(in the rows, 128 means zero)
Rotation paths and how fast each direction turns (degrees per step):
Each turn is a multiple of 5 degrees from 10 to 175, or 0.
Each row of a path follows its step; steps can be skipped.

step 6: [125 116 122 126 132 139 124 127 130 120 136 136 132 136 131 132 137 123
 128 135 124 131 124 130 117 123 134 122 129 134 135 128 124 116 124 131
 131 131 130 123 130 128 124 126 125 132 124 133 133 132 126 123 119 135
 124 127 126 133 134 128 136 124 121 126 125 129 124 131 136 142 123 119
 131 137 131 130 125 133 123 126 135 114 131 127 126 127 118]
step 11: [124 128 126 122 139 122 129 126 130 128 133 132 130 121 125 129 134 121
 132 129 127 145 128 127 118 125 122 125 124 133 133 128 137 124 126 129
 120 126 132 121 130 121 118 119 131 121 134 131 126 127 130 132 123 120
 125 133 126 126 131 129 137 128 123 117 129 120 126 132 112 132 117 119
 129 127 130 128 125 128 128 123 124 110 130 125 122 129 122]
step 17: [116 132 127 118 133 136 131 127 124 133 139 136 132 128 124 124 122 121
 121 131 127 141 123 133 128 116 132 129 127 136 131 125 125 125 131 133
 131 128 127 131 132 119 135 118 124 131 135 125 121 128 129 130 132 126
 127 124 134 126 136 127 129 146 125 117 128 117 129 131 122 131 125 128
 124 130 132 131 137 131 128 127 125 129 124 128 136 115 124]
step 21: [122 125 133 126 128 125 132 128 132 127 139 145 136 136 132 121 127 123
 119 133 123 126 124 134 127 119 121 123 122 126 117 133 127 134 127 128
 121 132 129 120 130 131 122 142 136 121 135 126 136 133 130 129 132 130
 123 124 123 123 131 129 128 127 134 128 122 136 126 120 132 130 117 122
 130 127 125 132 129 118 122 131 117 125 129 131 117 128 129]
step 25: [122 123 120 127 123 133 123 122 128 128 121 126 130 140 116 134 123 140
 121 125 117 136 127 128 123 122 138 138 130 122 123 124 124 116 122 132
 130 123 132 131 119 131 127 130 132 131 144 139 128 125 124 123 128 132
 122 129 126 116 126 128 136 127 133 130 127 125 127 129 133 129 125 128
 126 125 136 124 132 124 127 132 135 125 130 126 122 126 118]
step 29: [121 129 120 114 127 122 122 133 131 132 129 137 129 126 123 129 123 125
 124 127 134 132 117 129 135 122 136 133 121 136 120 120 127 125 133 121
 132 134 126 142 134 117 121 126 121 126 125 119 131 130 126 136 135 128
 131 129 133 122 129 131 129 129 127 119 129 127 121 124 136 131 126 120
 120 125 136 140 136 132 133 118 127 129 126 124 123 125 129]
step 30: [127 133 123 122 113 133 117 130 118 135 118 130 131 135 128 138 136 136
 131 125 127 132 129 127 123 125 124 137 123 129 128 123 135 131 121 133
 128 128 138 124 123 123 134 123 133 126 136 121 127 117 122 132 123 125
 126 131 132 125 128 131 132 126 132 119 130 117 122 130 127 119 124 130
 112 128 132 137 126 130 130 135 123 125 127 125 121 130 119]
step 33: [126 124 132 133 129 132 126 125 134 126 138 139 134 142 132 136 131 126
 129 132 122 126 127 121 119 117 126 121 125 121 127 137 134 130 126 136
 129 127 125 129 137 126 124 131 128 136 136 123 135 134 125 124 130 138
 129 126 133 133 137 128 131 131 130 127 124 123 131 124 127 124 119 126
 131 139 129 137 136 130 123 135 128 116 127 128 121 113 133]
[129 127 129 130 129 130 128 130 127 128 128 129 127 129 128 129 126 127
 129 128 127 130 127 128 128 130 128 129 128 129 127 128 127 128 128 130
 129 130 130 126 128 128 129 127 127 128 126 126 128 128 129 125 127 125
 129 126 127 127 131 127 128 125 131 128 128 129 129 129 128 128 129 127
 126 127 127 128 127 128 127 127 129 128 128 127 131 129 128] => 85
[127 129 128 127 125 128 128 128 128 128 129 127 128 126 128 130 127 126
 129 130 127 129 128 128 125 128 129 127 128 131 130 129 127 129 126 128
 127 128 129 131 128 126 130 125 127 126 128 128 129 128 128 129 128 131
 127 128 127 128 128 127 128 126 127 128 128 129 128 129 127 128 128 128
 127 126 128 129 130 127 128 127 127 127 127 127 128 129 127] => 60
